|  83 | 135 | 130 | 125 |  92 |  56 | 127 | -> 83
|  95 |  91 |  51 | 111 | -> 95
|  96 | 101 | 124 |  92 |  98 | 111 | 155 | -> 96
| 126 | 113 | 101 | 115 |  56 | 101 | 102 | -> 126
| 112 |  41 |  60 |  97 |  56 | 151 | -> 112
|  75 |  58 |  90 | 100 | 111 |  96 | 108 | -> 75
|  80 |  53 |  55 |  43 |  91 | 101 |  96 | -> 80
---
| 128 | 102 |  89 |  93 |  66 |
| 116 | 111 |  99 |  88 |  48 |
| 109 | 104 |  94 |  97 |  60 |
Answer: 89

|  92 | 100 | 131 |  87 |  79 | 135 |  73 |
| 109 | 103 |  98 |  75 | 101 | 150 | 107 |
| 108 |  88 |  92 |  95 | 102 | 109 | 117 |
Answer: 79

|  84 | 106 |  58 |  66 | 129 | 123 |
|  77 |  94 |  89 |  98 | 113 | 103 |
|  85 | 100 |  76 |  76 | 132 | 104 |
Answer: 66

|  99 | 112 | 155 |  85 | 119 |
|  98 | 112 | 155 |  85 |  76 |
|  98 | 111 | 152 |  86 |  91 |
Answer: 155

| 122 | 146 | 113 |  76 | 109 | 135 | 106 |
| 104 | 133 |  96 |  78 | 106 | 144 |  97 |
| 120 | 139 | 102 |  80 | 106 | 136 |  99 |
Answer: 109

| 102 | 108 | 105 | 109 | 100 | 126 | 122 |
| 102 | 110 | 105 | 112 | 103 |  57 | 126 |
| 107 | 117 | 110 | 117 | 107 |  76 | 106 |
Answer: 100

|  49 | 102 |  59 | 109 |  92 |
|  96 |  90 |  70 | 106 |  63 |
| 114 | 113 | 130 |  63 |  79 |
Answer: 59

| 116 |  85 |  90 |  99 |
| 125 | 115 | 119 |  78 |
|  56 |  90 | 135 |  92 |
Answer: 85

|  70 |  61 | 109 | 126 | 142 | 101 |
| 120 |  70 | 103 | 121 |  76 | 138 |
|  91 | 126 | 123 |  83 |  77 | 128 |
Answer: 126

|  74 |  67 | 129 | 113 | 138 |  90 |
|  61 |  95 | 113 | 118 | 113 |  90 |
|  76 |  81 | 110 | 136 |  56 |  75 |
Answer: 113
---
[[104  84 100  90  78  96 109  90 109 106 119 113 106]
 [ 81  81  60  99  61 133  65 101  96  83 111 122 125]
 [ 89  93 137 104 137  86 122  95 117 114 112  97  87]
 [101  81 102  90  79  97 108  89 111 106 123 115 108]
 [ 87 101  78 106  95 120  75 108  91  86  92 102 109]
 [ 95  91  79  97  75 114  85  99  97  93 106 111 113]
 [110  85  66  86  42 111  88  93  96  93 114 120 121]
 [ 71 100 112 116 140 112  89 108 103  96  94  94  95]] 113

[[101 100  99 109  99  99]
 [ 94 100 104 116 107 108]
 [ 64 101 125  98 141 145]
 [ 82 100 112 109 120 122]
 [ 77 100 116  93 126 129]
 [103 100  98 106  96  96]
 [ 72 100 119  89 132 135]] 99

[[102  97  93 113  99  92 100 105 106  88  96  96  87]
 [ 99  98  99 100 100  97 100  99 104  96 100 102  95]
 [105  98 105 115 103 102  91 109 100  94  96  93  99]
 [ 96  97 104 113  98  91  51 107 113  90 100  99  93]
 [ 98 101  97 108 100  99 103 103 105 100 104  94 101]
 [101 101  99 112  99 102  99 105 101 101 100  94 103]
 [107  93  99 118  97  99 104 100 109  91  96  99  91]
 [103  97 104 104 100  93 105  98 107  88 104  93  92]
 [108  99 105 117  94  98 107 105 100  90  94  98  95]] 96

[[113 127  73  59  81  54]
 [ 74 119 104 133 119 110]
 [ 88 120 105  68  66 109]
 [123 102  92 112 135 103]
 [104 119  99 115 126 108]] 81

[[ 91 130  65 112  87  87  70 110  59 101  84]
 [157 115  78  86  65  94  65 110  96  95  89]
 [105  94  89 105  99 111  59 115  87 125 116]
 [ 90 135  71 154 118 100  57  99  79 112  71]
 [ 89  83 141  53 114 122 125  87 126  92 123]] 101
---
Q:
|  92 | 101 |  63 | 106 | 115 | 158 |
|  83 | 103 |  94 | 133 | 128 | 149 |
A: 149

Q:
| 137 |  47 |  67 | 111 | 151 |  70 |
| 127 | 137 | 127 | 124 | 143 |  75 |
A: 75

Q:
|  88 | 101 | 120 |  85 |  53 |  97 | 110 |
| 132 |  89 | 120 |  48 |  97 |  87 | 110 |
A: 110

Q:
|  71 | 104 | 146 | 107 |  95 |  84 | 104 |
|  65 | 108 | 138 | 107 | 104 |  79 |  92 |
A: 92

Q:
|  59 |  89 | 103 |  86 | 105 |  99 |
|  85 |  78 |  51 |  73 |  72 |  96 |
A: 96

Q:
| 109 |  71 | 118 |  98 | 119 | 143 |
|  96 | 109 |  78 |  98 |  98 |  85 |
A: 85
---
[[131  74  42 107 115]
 [ 98 134 120 124 144]] yields 115

[[ 91  97 100 101]
 [142 118 102  95]
 [119 128  91  85]] yields 95

[[148 103 138 129  69]
 [ 65  77 104  89  89]
 [104  81 126 143 145]] yields 89

[[ 81  80 123  81 126]
 [ 86 107  52  54 135]] yields 126

[[106 128  73  42 141]
 [ 82 119  98  98  95]
 [ 56 149 116  90  80]] yields 95

[[107 102  52 110]
 [ 84 103  87 105]
 [106  92 129  89]] yields 105
---
| 118 |  67 |  68 | 112 | 140 |
| 102 | 123 |  43 |  83 |  98 |
→ 67

| 114 | 111 |  73 | 154 | 128 | 145 | 148 |
| 120 |  81 | 103 | 104 | 134 | 130 | 100 |
| 108 | 114 |  49 | 141 | 139 | 128 | 125 |
→ 81

|  80 |  82 | 126 | 107 |  68 |  73 |
| 100 | 134 |  48 |  95 | 116 | 145 |
→ 82

| 108 | 112 | 132 |  96 |
|  57 | 143 | 153 | 101 |
→ 112

| 137 | 138 | 116 | 115 | 126 | 132 |
| 139 | 126 | 112 | 157 | 155 | 128 |
→ 138

| 132 |  96 |  86 | 158 | 110 | 116 |
|  95 |  54 | 112 |  43 | 104 | 143 |
→ 96

| 116 |  98 | 106 |  84 |  88 |  97 |
|  71 |  80 |  93 | 145 | 107 |  95 |
|  68 | 125 |  51 | 147 | 115 | 111 |
→ 80
